One hidden rule gives every row of this table a label. Here are some rows, each with its label.
[-0.10  0.99 -1.57  0.60  0.22  0.03 -0.34  0.54  0.07 -1.28  0.45 -0.19  0.01
 -0.05 -0.12 -0.07  0.68  0.28  1.00  0.33 -0.63  0.04  0.52  0.02  0.49  0.76
 -0.39 -0.13 -1.55 -0.77  2.01  1.39] t
[ 0.52 -1.30 -2.29 -0.95  0.28 -0.29 -0.35 -1.66  0.66 -2.19  0.22  0.14 -0.38
 -0.28  0.02 -1.07  0.74 -0.46  2.67  0.96  0.64  0.01 -0.02 -1.62 -1.25 -0.60
  2.03 -0.09  1.21  0.77 -2.27 -0.10] n
[-0.72 -2.01  0.13  1.42 -0.43 -0.33  0.52 -0.29  0.59 -3.31 -1.41  1.60 -0.64
  0.66  0.90 -0.96  2.69  1.35 -0.23  0.27  1.93 -0.70 -0.09  1.86 -1.40 -2.04
  1.76  1.49  1.13 -2.42  2.34  0.74] x
[-0.59 -0.93  1.86  1.02  0.25  0.60 -0.98  1.25 -0.15 -0.60  0.70 -0.11  0.19
  0.02  0.56  0.95 -0.37 -0.25 -0.20 -0.52 -0.32  0.25  0.47  0.70 -0.36  1.36
 -1.03  0.38 -0.74 -0.55  1.21 -1.32] q
[ 0.51 -1.31 -0.68 -0.90  0.21  0.02  0.84 -0.59  0.52 -0.92 -0.47  0.36 -0.37
  0.57 -0.98 -1.22  0.39  0.04 -0.34 -0.15  0.18  0.47 -1.12 -0.42 -0.43 -0.27
  0.65  0.56  1.70  1.15 -1.98 -0.91] n
[ 2.18 -1.04 -2.63 -0.60 -0.09 -0.52  1.34 -0.69  0.69  0.93 -0.64  1.07 -0.44
  1.37 -0.33 -0.69  1.04  0.28  0.91  0.85  0.03 -0.39 -0.61 -1.33 -1.75 -1.30
  1.94  0.79  0.77  1.63 -3.53 -0.18] j
[-0.32  0.70 -0.50  1.08  0.29 -0.27  0.00 -2.34  0.16  0.30  0.05  0.34  0.52
  0.39 -0.01  0.08 -0.63  0.23 -0.06  0.46  0.33  0.07  0.64 -0.37  0.75  0.11
  0.83  0.07  0.03  2.00  0.63 -0.50] j
[ 1.04 -0.14 -1.05  0.21  0.69 -0.11  0.10 -0.59  0.16 -0.23 -0.40  0.22 -0.28
  1.65 -0.83 -0.63 -0.99 -0.63  2.15  0.63 -0.78 -0.32 -0.79 -1.48 -1.22 -0.01
 -0.44 -0.68 -0.18  0.79 -1.24 -0.36] j
[ 0.13 -2.27 -2.45 -2.28 -1.34 -1.51  2.57 -2.88  1.69 -4.76 -1.75  2.02 -1.21
  1.64 -0.53 -3.95  3.37  0.76  1.57  1.37  0.38 -2.01 -2.04 -1.48 -4.06 -3.07
  3.90  2.87  3.39  0.86 -2.23 -3.77] n
[ 0.48  1.10  1.25 -0.81 -0.55 -0.05  1.17  0.24  0.81 -0.43 -0.43 -0.66 -0.24
  1.28  0.03 -0.19  0.00 -0.34  0.01  0.17 -1.55 -0.58  0.17 -1.92  0.57  1.06
  0.14  0.67  0.72  2.76 -0.44 -1.30] t
[ 0.33  0.99  0.68  0.65  0.11  0.46 -0.60  1.75 -0.78  1.37  0.54 -1.22  0.65
 -1.67  0.00  2.54 -0.99 -0.39 -1.50 -0.61  0.44  0.37 -0.18 -1.29  1.95  0.86
 -3.10 -0.57 -1.10  0.33  1.81  1.81] q
[-0.27 -0.19  1.28 -0.69 -0.21 -0.20  0.36  0.97  0.39  0.10 -0.78  0.61 -0.78
  0.03 -0.53 -0.62 -0.45  0.13  1.85  0.09  0.22 -0.57 -0.46  0.26 -0.32 -3.48
  0.19 -0.14  0.56  0.18 -2.17  0.17] v
[-0.32  0.88  0.50  1.06  0.09  0.20 -0.13 -0.10 -0.12 -2.36  0.36  0.79 -0.39
  0.91 -0.13 -0.17 -0.41  0.24  0.15  0.28  0.15  0.29 -0.13 -0.78 -1.00  0.62
 -0.78 -0.41  0.25  0.06 -0.16  1.75] v
[-1.73  0.82 -0.82 -0.71 -0.18  0.16 -0.03  0.35 -0.02 -0.73 -0.10  1.03  0.39
 -0.74  0.46 -0.92  0.31  0.53  0.56  0.42 -0.04 -0.34  0.11  0.27  0.83 -0.85
  1.78 -0.06 -0.11 -3.25  1.21 -0.08] x
[ 2.01 -1.01 -1.09 -0.84  0.31 -0.61  1.32 -1.40  0.15 -1.06 -0.56  1.39 -0.58
  1.29 -1.02 -1.64  0.08 -0.32  1.53  1.47 -0.32 -0.54 -1.17  0.19 -1.84 -0.55
 -0.93  0.42  0.60  0.13  0.14 -1.52] n
[ 1.07 -0.22 -0.57 -0.64 -0.09  0.13  0.45  0.72  0.21 -1.07 -0.13  0.32 -0.02
  0.04  0.12  0.26 -0.67 -0.31  1.31  0.30 -0.42 -0.19 -0.38  1.01 -1.10  1.28
  1.06 -0.42 -0.04 -0.77 -0.72  0.20] x
[ 1.07  0.40 -0.64 -1.04  0.68 -0.30  0.70 -0.72 -0.13 -0.97  0.26  0.87  0.36
  0.93 -0.29 -1.66 -0.85 -1.00  2.04  0.21 -1.36  0.57 -0.28 -1.18 -1.27  1.43
  0.25 -0.46 -0.47  2.23 -3.62  0.34] t
[-0.34  1.82 -1.19  1.07 -0.14 -0.49 -1.48  1.00 -0.46  0.48  0.28  0.38  0.26
 -0.65  0.33 -0.44 -1.67  0.02 -0.92  0.41 -0.12  0.28 -0.66  1.55 -0.02 -0.41
  0.60 -0.81 -0.11 -1.28  1.69  0.46] x
[-1.36  0.55  0.73  2.91  0.46  0.90 -0.79  1.72 -0.60  1.86  1.09 -0.15  0.75
 -1.93  0.71  4.06 -0.80  0.51 -3.18 -1.82 -0.07 -0.18  1.01  0.11  3.71  2.86
 -0.81 -0.64 -1.11  0.63  1.70  1.35] q
[ 0.42  0.45 -1.57 -0.07 -0.15 -0.46  0.78 -1.80  0.54 -0.02 -0.39 -0.37  0.23
  0.28 -0.28 -1.45  0.43  0.77  0.77 -0.15 -0.21  0.04 -1.01 -2.23 -0.90 -1.02
 -2.15  0.22  0.56  0.53  0.17  0.87] n
[-0.83  0.86  0.07  0.42  0.09 -0.36 -0.17 -0.03  0.26  0.83  0.25 -0.10  0.02
  0.10  0.11  0.38  0.00 -0.88  0.54 -0.84  0.51 -0.07  0.30  0.63  0.57 -1.08
 -1.34  0.31 -1.55  0.82  1.74  1.45] t
[-1.30 -0.16 -2.18 -0.16  0.11 -0.16  0.53 -0.56 -0.13  0.06 -0.32  0.09 -0.44
  1.59 -0.19 -1.36  1.08 -0.61  0.77  0.98  0.17  0.00 -0.76 -2.79 -0.29 -0.42
 -0.94 -0.36 -0.01 -0.63 -0.04 -1.38] n
[-0.91 -1.43  0.40 -0.79 -0.38  0.21 -0.57  0.19  0.12 -0.59 -0.55 -0.40 -0.17
  0.07 -0.10  1.28  0.11 -0.18  0.60  0.59 -0.12 -0.56  0.16  1.56  0.31  1.35
 -0.19  0.11  0.73  0.22 -0.24  0.68] x
[ 1.19  0.36 -0.49  0.51 -0.14 -0.58 -0.53 -1.31 -0.32  0.79  0.29 -0.88  0.15
  0.96  0.06 -0.54  1.40 -0.28  1.31  0.79  0.64  0.11 -0.45  0.86  0.52  0.72
 -0.98 -0.55  0.45  2.55  0.06 -1.82] j
[-0.55  0.59 -2.25 -0.34 -0.03 -0.23  0.36  1.25  0.06  0.68 -0.03 -0.07 -0.68
  1.68  0.33  0.47  1.60 -0.35  0.21 -0.17 -0.58  0.33 -0.82  0.06 -0.57  0.17
  0.62 -1.02 -1.17  1.11 -2.31 -0.98] t
[ 0.09 -0.99 -0.54  1.27 -0.08 -0.16 -0.31  0.55  0.45 -1.22  0.19 -0.47 -0.28
 -0.25 -0.25  1.30  0.40  0.47  0.76 -0.89  0.32  0.08 -0.11  0.21  0.58 -0.72
 -2.30 -0.11 -0.27 -0.35  1.31 -0.62] q
[-0.44 -2.07 -2.18 -0.87 -0.05 -0.01  1.08 -1.28  0.07  0.87 -0.49  0.06 -0.48
  0.47 -0.15 -1.76  0.85  0.45  1.10  1.14 -0.57 -0.58 -0.52 -0.03 -2.35 -1.11
  0.20  0.65  1.36  1.60 -2.59 -1.48] n
[ 0.55 -0.59  0.24 -0.69  0.02 -0.02  0.47 -0.07  0.28 -0.44 -0.24  0.17 -0.18
 -0.18  0.11 -1.73 -0.92  0.53  0.16 -0.80  0.95  0.01  0.06  0.03 -0.31 -2.56
  3.06  1.06  0.66  0.38 -0.69 -1.12] x
[ 0.97  0.27  1.78  0.42 -0.13  0.38 -0.91  0.94 -0.84  1.09  0.97 -0.24  0.20
 -0.46  1.20  2.00 -0.83  0.53 -0.70 -0.28  0.13  0.38  0.73  0.81  1.19  1.52
 -0.36  0.33 -0.10 -2.26  0.37 -0.47] v
[-0.07  1.70  1.15  0.49 -0.01  0.57 -0.35 -0.02 -0.28  1.47  0.44 -0.94 -0.15
 -0.48  0.62  1.10 -1.56 -0.28 -0.39 -0.57 -0.71  0.23  0.43  0.94  1.98  2.25
 -0.94 -0.40 -0.55  0.75  2.15  1.68] q
[ 0.89  0.93  1.58  2.17  0.26 -0.17  0.58  0.14 -0.03 -0.51  0.46 -0.98 -0.46
 -0.77  0.12 -0.14  1.20  0.22  0.16 -0.49  0.13  0.17 -0.29 -1.86 -1.44 -0.88
 -0.13 -0.27  0.78  0.09  0.11 -0.60] v
[-0.72 -2.50  0.81  1.85 -1.31 -0.16  0.80 -1.45  0.68 -2.40 -0.49  1.63 -0.07
 -0.77  0.15  0.41  3.34  1.62  0.28 -1.11  1.79 -0.66 -0.21  2.05 -3.07 -3.28
  1.00  1.09  0.80 -3.50  2.02 -0.94] x
[ 1.09  0.74 -0.45  1.06  0.92  0.10 -0.47  2.35 -0.41  2.83  1.21 -2.09  0.58
  1.05 -0.30  2.80 -2.26 -1.62  0.23 -0.27 -1.28  1.18 -0.31  0.16  3.45  1.67
 -0.40 -0.61 -1.43  2.89 -0.75  0.71] t
[-0.85  0.41 -0.29  1.14  0.08  0.03  0.35  0.07 -0.22 -1.99 -0.49  0.77 -0.41
 -1.06 -0.28 -0.28  0.82  0.37  0.20  0.13  0.35 -0.76 -0.42 -0.47 -0.06 -1.30
  3.32  1.61 -0.10 -2.39 -0.79 -1.26] v
[ 0.19 -1.57 -0.66 -0.04 -0.15 -0.33 -0.89 -0.63  0.40 -1.29  0.05  0.01  0.43
 -1.25  0.16 -0.12  0.23  0.65  0.61  0.55 -0.15 -0.13 -0.21 -1.22 -1.55  0.95
  0.33  0.61  0.32 -0.32  0.12 -0.85] n
[-0.80 -1.82 -0.69  0.00 -0.31 -0.59  1.49 -1.86  0.45 -0.26 -0.40  0.91 -0.29
  0.95 -0.60 -2.62  0.74  0.45 -0.80  1.51  0.60 -0.31 -0.51  0.03 -1.25 -1.92
  2.11  0.83  0.23 -0.87  0.79 -1.34] x
[-0.46  1.23 -1.96  0.09  0.30  0.35 -0.04 -0.82 -0.29  0.88  0.22 -0.51  0.35
  1.22 -0.48  0.33 -0.41 -0.80  1.02 -0.40 -0.64 -0.40  0.02 -1.30 -0.79  0.34
 -1.39 -0.71  0.93  1.39 -0.56  0.11] n
[ 0.12  0.56  0.62 -1.49  0.00  0.38 -0.52  1.55 -0.30  1.68  0.70 -0.75 -0.06
  0.85 -0.39  0.96 -0.31 -0.72 -0.08 -0.50 -0.02  0.03  0.28 -1.25 -0.09 -0.23
 -0.08 -0.42 -0.13  1.09  0.73  1.31] t
[ 1.58  0.61 -1.11 -0.78  0.41 -0.39  0.75 -0.31  0.28 -0.35 -0.05  0.23 -0.42
  1.17 -0.21  0.27  1.19 -1.37  0.37  0.67 -1.67 -0.35 -1.20 -1.16 -0.25  0.58
 -0.02  1.02  0.42  1.73 -4.06 -1.95] j
[-1.47 -0.93 -2.13 -0.77 -0.73 -0.83  0.32 -1.81  0.52 -2.72 -1.13  2.62 -1.15
 -0.22  0.18 -1.58  1.24  0.42  0.45  0.51  0.08 -0.54 -0.77  0.89 -0.98 -4.40
  2.91  0.25  1.01  0.11  0.77 -2.33] n
[-0.85 -2.62  1.92 -0.99 -0.20 -0.13  0.11  1.03 -0.36  0.14 -0.98  0.22  0.28
  0.27 -0.07 -0.22  0.98 -0.17  0.99  0.47 -0.69 -0.51 -0.23  0.14 -2.46 -2.35
  2.02  1.18  0.52  0.07 -1.16  0.56] v
[ 0.57  0.89 -0.16  0.41  0.66  0.14 -0.33 -0.14  0.01  3.38 -0.07 -0.21  0.46
  0.44 -0.68 -0.01 -1.16 -0.21  1.02 -0.35 -1.02  0.65 -0.33  0.60  1.56 -0.18
  0.29 -0.25 -0.23  2.42 -2.00 -0.02] t
[ 0.39 -0.96 -0.68  1.02 -0.52  0.37 -0.08 -0.07  0.05 -1.58  0.25  1.47  0.09
 -1.91 -0.26 -0.22  0.23 -0.12 -0.67  0.27  0.30 -0.04  0.34 -0.11 -1.12 -1.35
  2.71  0.63  0.35 -0.68  3.14 -1.08] x
[-0.18  0.65  0.73  0.90 -0.10  0.09  0.47  1.77 -0.39  0.54  0.80 -1.16  0.22
  0.06  0.10  0.61 -1.45 -0.41 -1.16 -0.26 -0.65 -0.35  0.91  0.38 -0.22  0.23
  0.01 -0.92 -0.88 -0.54  2.26  0.00] q
[ 0.71  0.28 -1.34 -0.12  0.41  0.58  0.45  0.12 -0.26  1.53  0.04 -0.35  0.26
 -0.01 -0.66 -1.39  0.76 -0.77 -1.24  0.58 -0.28  0.06  0.14  0.08  0.22 -0.81
  0.24  0.26 -0.52  0.87 -1.07 -0.57] j
[-0.19  0.62  2.29  1.57 -0.13  0.17 -0.76  1.08 -0.16  1.02  0.64 -1.08  0.28
 -1.52  0.69  0.39  0.06 -0.91 -1.30 -2.14  0.69  0.37  1.45  0.40 -0.17 -0.17
 -1.84 -0.63  0.70 -2.23  2.34 -0.93] v
[-0.36 -0.64  1.46  1.62 -0.18  0.65 -0.16  2.13 -0.24 -0.35 -0.08 -0.02 -0.44
 -0.19  0.04 -0.97  0.80  0.76 -1.96 -0.30  0.85 -0.41  0.31 -0.20  0.96  0.41
  0.26 -0.65 -0.36 -0.91  1.28 -1.07] v
[-0.92 -1.19  0.08 -1.59 -0.36 -0.69 -0.90 -2.96  0.29 -2.21 -0.49  1.42 -0.71
 -1.04  0.16 -1.52  0.65  1.02 -0.31 -0.33  1.48 -0.78  0.79  1.08 -0.53 -1.05
  0.39  1.12  0.33 -1.51 -0.34 -0.65] x
[ 0.45  0.61 -1.24  0.17 -0.02 -0.15  0.01 -0.68 -0.27 -0.28 -0.15  0.07 -0.09
  1.08  0.04 -1.14  0.04 -0.92  0.23  0.57 -1.47  0.15 -0.03 -0.90  0.13 -0.89
 -2.89 -0.24 -0.54  1.77 -2.71 -0.23] t
[ 0.70  0.66 -0.04 -0.54  0.56  0.16 -0.64  0.01 -0.63  3.37  0.04 -0.07  0.42
  1.31  0.04  0.02 -0.37 -0.65  0.64 -0.35 -0.40  0.13  0.88 -1.46  1.65  1.45
 -0.03 -0.45 -0.54  1.36 -0.69  0.76] t
[-0.27 -0.21  2.30 -0.46 -0.20 -0.09  0.38  0.45  0.07  0.46 -0.56  0.57 -0.51
  0.41 -0.40  0.19  0.28  0.69  1.79 -0.01  0.55 -0.06 -0.44 -0.90 -0.32 -1.27
  1.33  0.64  0.35  0.70 -2.10 -1.02] q
[ 0.13  0.80 -1.58 -1.54  0.27 -0.58 -0.04 -0.07 -0.13 -0.61  0.09  1.39 -0.72
  0.57 -0.07 -1.78  0.41  0.22  0.53  1.19 -0.19 -0.11 -1.10 -1.35 -0.48 -3.02
  0.34  0.79  0.84  1.12 -0.73 -0.51] n
[-0.60  0.77 -0.05 -0.79 -0.16  0.04 -1.19  1.63 -0.23  0.21  0.01 -0.18 -0.09
 -1.16 -0.66  1.71  0.39  0.10 -0.29 -0.60 -0.41  0.34  0.77  0.11  2.07  0.82
 -0.40 -0.26  0.22 -1.10  1.78  0.13] x
[-0.09 -0.34  1.30  0.12 -0.25 -0.05  0.53  0.39 -0.09 -0.73  0.19 -0.37 -0.18
 -0.20  0.10  0.23  0.10  0.62  0.79 -0.28  0.42  0.36 -0.19  1.22 -0.56 -1.13
 -0.09  0.94 -0.52 -1.82 -0.06 -1.00] v
[-0.60  1.79 -0.52 -0.42  0.68  1.35 -1.46  1.10 -0.30  4.46  1.03 -1.02  1.05
  0.01 -0.20  3.56 -1.02  0.11 -0.97 -1.25 -1.01  0.71  0.56  0.05  1.45  3.42
 -2.25 -1.44 -0.57  1.06  0.75  2.46] t
[-0.11 -0.85 -0.24 -0.89 -0.52 -0.23  0.69 -2.47  0.35 -0.72 -0.45  0.23 -0.06
  0.88 -0.77 -2.86 -0.10 -0.55  2.54  0.47  0.66 -0.11 -0.99 -0.12 -1.89 -2.17
  1.86  1.13  1.25  0.53 -2.88 -1.13] n
[-0.01  0.60  1.00  1.47  0.18  0.32 -0.76 -0.94 -0.08  0.86  0.19 -0.63 -0.19
  0.27 -0.11  2.28 -0.86 -0.31 -1.35 -0.30  0.57  0.52  0.52  1.55  1.67  2.45
 -0.83 -0.60 -0.72 -3.10  1.24  0.20] v
[-2.41 -0.42  2.00  1.45 -0.42 -0.13  1.05  1.11 -0.07 -0.65 -0.73  1.29  0.02
 -2.36  1.02  0.39  0.95  0.00 -1.06 -1.46  1.75  0.22  0.53  2.97 -0.69  1.21
  0.15  0.37  0.88 -3.18  2.40  2.04] v
[ 0.84  1.24 -2.00 -1.64  0.58  0.30 -0.47  0.51 -0.14  3.99  0.66 -2.29  0.21
  1.27 -0.36 -0.24 -1.58 -0.80  1.08  0.11 -1.12  0.49 -0.74 -2.71  1.36  1.06
 -2.79 -1.06 -0.32  1.16 -1.51  0.86] j
[-1.58 -0.05  4.07  0.85  0.18  0.04 -1.81  2.11  0.15  2.50  0.93 -0.42  0.73
 -1.84 -0.12  1.37 -0.73 -0.44 -2.69  0.05 -0.84  1.14  1.67  0.55  0.48  1.29
 -2.13 -1.05 -0.28 -0.70  2.19  1.16] v
[ 0.76  2.07  2.08  1.44 -0.49 -0.18 -0.38  1.80 -0.18  1.44 -0.49 -0.01  0.56
 -0.11 -0.51 -0.97 -1.15 -0.76  0.72  1.19  0.00  0.33 -0.20 -0.82  1.95  1.72
 -1.17 -0.85  0.29  1.61 -0.92  0.04] q
[ 1.15 -0.93 -1.26  0.59  0.50 -0.36 -0.88  1.17 -0.06  0.74 -0.30 -1.53  0.24
  0.85 -0.07  0.84 -0.79 -0.30 -0.04 -0.36 -0.34  0.32 -0.44 -1.40 -0.19  0.43
 -1.16 -0.37 -0.32  1.33 -0.83  1.69] j
Which label does each new row get?
[ 0.14 -1.90 -1.16 -1.24 -0.76 -0.32  1.94 -2.12  0.56 -3.76 -0.36  1.56 -0.83
 -1.71  0.23  0.91  2.94  1.19  0.89  1.26  1.04 -1.01  0.21  1.83 -2.71 -1.09
  1.27  1.26  1.01 -1.84  1.31 -2.14] x
[ 1.40  0.33 -2.17  0.55  0.15 -0.23  0.14  0.79 -0.16 -0.20  0.15 -0.48 -0.31
  1.14 -0.52 -0.55 -1.29  0.69  0.26  0.22 -0.13  0.37 -0.13  0.21 -1.24 -1.78
  0.50  0.06  1.64  0.81 -2.46 -1.06] n
[-0.13  1.09  1.44  0.73 -0.35  0.70 -1.37  0.07 -0.35  4.69  0.43 -1.45  0.31
 -0.95  0.33  1.00 -1.32 -0.19 -2.86 -0.75 -0.33  0.50  0.39  0.93  0.44  1.85
 -0.22 -0.02 -1.24 -0.39 -1.51  1.65] q
[-0.11 -1.56 -2.33 -0.85  0.22 -0.74  1.37 -1.03  0.55 -1.15 -0.15  0.00  0.28
  1.60 -0.24 -1.48 -0.06  0.17  0.32  0.52 -0.74 -1.03 -0.06 -2.63 -1.09 -1.63
  1.86 -0.33  0.92 -0.07 -1.77 -1.15] n
[-0.52 -0.49 -0.90 -0.26 -1.11 -0.02  0.95 -1.05  0.87 -0.92 -0.39  1.62 -0.62
  0.41 -0.37 -0.81  0.90  0.71  1.38  0.57  1.10 -0.35 -0.44  1.12 -2.84 -3.99
  3.06  1.34  1.23 -0.65  0.65 -2.36] n
[ 1.50  0.66 -1.01 -0.78 -0.17 -0.10 -0.37 -1.91  0.41  1.11 -0.08 -0.57 -0.09
  1.72 -0.20 -0.14 -0.49 -1.39 -0.20 -0.07 -1.44  0.31 -0.86  0.29  0.18 -0.66
 -1.00 -0.74 -0.87  2.63 -2.64 -0.31] t
[-0.13 -1.32  0.08 -0.31 -0.16 -0.21  0.25  0.04 -0.10 -0.06  0.26  0.11  0.86
 -0.32  0.43  0.10  0.49  0.16 -0.10  0.14  0.63  0.38  0.17  0.57  0.71  0.25
 -1.47 -0.93 -0.39  0.57 -0.29 -0.31] t
[ 0.18 -1.69 -0.04  1.63  0.50 -0.71  0.24  1.50  0.09 -1.66  0.46  0.17 -0.47
 -1.06  0.40  0.55 -0.35 -0.03  0.55 -0.38 -0.11  0.27 -0.02  0.66  0.83 -0.10
  1.40 -0.37 -0.45  1.18  0.12  0.66] t
[-1.57 -1.41 -1.58  0.29 -0.08 -0.15  0.82 -1.38  0.27 -1.65 -0.69  1.34 -0.13
 -0.02  0.40 -0.16  1.32 -0.41  1.39  0.76  0.60  0.01  0.45  0.70 -0.35 -0.74
  1.32  0.67  0.63 -1.72 -1.47 -2.15] x
[-0.89 -1.87 -0.53 -1.95 -0.83 -0.28  0.86 -2.26  0.38 -5.66 -1.27  0.98 -0.23
 -0.13  0.02 -2.55  3.27  2.15 -0.13 -0.03  0.73 -1.02 -0.28  1.96 -1.80 -3.93
  1.94  1.08  0.47 -1.49  1.20 -3.38] x
[-1.32  0.36 -1.25  1.37 -0.52  0.11 -0.19  0.01  0.10 -1.65 -0.64 -0.08  0.03
  0.76  0.45  0.30 -0.76  0.15  0.45  0.81  0.12  0.18 -0.56  1.55  0.58 -0.74
 -0.81  0.05  0.87 -2.53 -0.26 -1.32] x
[ 1.19  0.85 -1.85 -1.10  0.19 -0.57  0.76 -2.62  0.56 -0.46 -0.19 -1.08  0.17
 -0.37 -0.78 -1.16  0.76 -0.27  0.62  0.99 -0.88 -0.25 -0.72 -1.64 -3.12 -1.48
  1.59 -0.10  0.21 -0.15 -3.62 -0.28] n
[ 0.38  0.96 -0.92 -0.78 -0.17  0.32  0.12  1.94  0.42  0.88 -0.87  0.53  0.13
 -1.40 -0.04 -0.33  0.59  1.01  1.05  0.62  1.01 -0.21  0.56  1.57 -0.54 -1.34
 -2.18 -0.36  0.16  1.23 -0.84 -0.67] j
[-0.19 -1.47  1.35  0.47  0.18  0.40  0.21  0.19 -0.65  0.75 -0.22  0.33  0.02
 -0.91  0.43 -1.61 -0.22  0.01 -0.13 -0.29  0.34  0.19  0.64  0.63 -1.87 -0.90
  0.15 -0.52 -0.04 -1.39  1.70 -0.95] v
[ 0.91  2.24 -1.37 -0.61  0.76  0.02 -0.46  2.09 -0.36  2.42  1.02 -2.25  0.25
  1.73 -0.46 -1.73 -1.65 -0.57  0.15  0.01 -0.97  0.81 -0.05 -1.51  1.54  3.69
 -0.84 -0.61 -1.05  2.10 -2.75  0.14] t
[ 0.40  0.22 -1.04 -0.79 -0.07  0.03  0.12  1.78  0.20  0.13  0.44  0.49 -0.29
 -0.47 -0.10 -0.52 -0.03 -0.13  1.18  0.08 -0.28 -0.16 -0.37 -0.10  0.20  0.74
 -0.59  0.37  0.29  0.42  0.29 -0.19] n
[ 0.16 -1.33 -2.57 -0.30  0.60 -0.40 -0.20  1.10 -0.55  1.54 -0.34 -1.13  0.16
  0.13 -0.29 -0.57  0.96  0.13 -0.46  0.44  0.00  0.03 -0.21 -0.09  0.47  0.69
 -0.03  0.32 -0.23  1.18 -0.98 -0.68] j
[ 0.59  0.12 -2.36 -1.92  0.47 -0.16  1.05 -0.54  0.02 -1.07 -0.49  0.58 -0.23
  0.68 -0.40 -2.90  1.54 -0.02  2.45  0.09 -1.61  0.02 -0.76 -0.55 -1.89 -0.04
  1.62  0.83  1.38  0.59 -3.38 -0.43] n
[ 0.33  0.37 -1.24 -0.90  0.01 -0.22  0.50 -0.07  0.91 -0.21 -0.04  0.24 -0.14
  0.66 -0.51 -1.26  0.50  0.20  1.94  0.80  0.11 -0.17 -0.53 -1.79  0.68 -1.42
  2.40 -0.82  0.00  1.26 -3.67 -0.06] j
[ 0.72 -0.11 -1.02 -1.52  0.15  0.15  1.19 -0.52  0.32 -0.57 -0.04 -0.81  0.14
 -0.13 -0.44 -1.38  0.46  0.08  1.30  0.34 -0.70 -0.15 -0.60  0.02 -0.46 -0.65
 -0.80 -0.26  0.04  0.79 -1.72  0.82] j
[ 0.83  2.51  0.00 -0.27  0.17  0.76 -0.66 -0.02 -0.28  1.99  0.35 -1.10  0.02
 -1.60  0.53  1.28 -1.37 -0.55 -0.65 -0.98 -0.76  0.65  0.51  0.87  0.23 -1.01
 -0.20  0.19 -0.25  1.47 -1.07  1.41] t
[ 0.09 -0.06 -0.53  2.48 -0.10  0.24 -0.93  1.57 -0.55  1.94  0.41  0.16  0.30
 -0.37  0.18  1.36 -1.15  0.35 -2.07 -0.43 -0.24  0.21  0.66 -0.12  0.62  2.15
  0.77 -0.92 -1.33  1.61  1.00  2.80] t
[ 1.51  1.94 -1.15 -1.24  0.53  0.06 -0.63  0.10 -0.60  3.06  0.51 -0.77  0.35
  0.59 -0.53  0.30 -0.73 -0.68  1.30  1.93 -0.09  0.06 -0.03 -1.62 -0.37  1.81
 -0.21 -0.84 -0.61  4.02 -1.30 -0.05] t
[-0.30  0.58  0.53  0.45  0.56 -0.16  0.35 -0.34 -0.03  0.15 -0.09  1.28 -0.01
 -0.94  0.35  0.27  0.07  0.31 -0.60 -0.78  0.38 -0.40  0.92  0.32  0.42  0.14
 -1.63  0.22  1.17 -1.62 -0.12 -0.06] x
[-0.43 -0.85  2.10  1.44 -0.33  0.28 -0.04 -1.20 -0.28 -0.94  0.23  0.04 -0.29
 -1.61 -0.15  0.84  0.45 -0.04 -0.46 -0.59  1.00 -0.48  0.40  1.27  2.03 -0.66
 -0.77 -0.02  0.29 -2.82  0.02 -0.06] v
[-0.81 -0.70  2.17  0.24 -0.59  0.05 -0.40  1.08  0.36 -0.34 -0.53  1.04 -0.01
 -1.99  0.20  0.66 -0.55  0.57  0.47  0.05  0.66 -0.54 -0.03  1.33  0.80 -0.90
 -0.13  0.29 -0.17 -2.49  2.01 -0.51] v
[ 0.20 -0.44  0.59 -2.25 -0.15 -1.16  0.74 -0.95  0.77 -2.39  0.09  0.08 -0.57
  2.09 -0.65 -3.52  1.99  1.52  1.63  0.53 -0.02 -0.62 -0.61 -0.03 -2.88 -0.47
  2.24  0.21  1.56 -1.68 -1.63 -2.49] x
[-0.91  0.62  0.31  2.26  0.03  0.35 -0.33 -0.62  0.16 -0.58  0.03  0.29  0.26
  0.66  0.25  2.03  1.06  1.02  1.27  0.51 -0.10 -0.20  0.14 -1.15 -1.91 -0.73
  0.93  0.47 -0.29  1.26  0.87 -0.63] t
[ 0.02  1.24  0.00 -0.17 -0.15  0.08 -0.19  2.35 -0.09  0.66  0.94 -2.45  0.43
  0.24 -0.19  0.34 -2.04 -0.62 -0.99  0.29 -0.14 -0.01 -0.06 -1.18 -1.53  1.89
 -0.22 -0.57 -0.74  1.45  0.82  0.91] t
The hidden rule looks at only part of the columns. Which column or columns, counting from 0, in order?
2 28 29
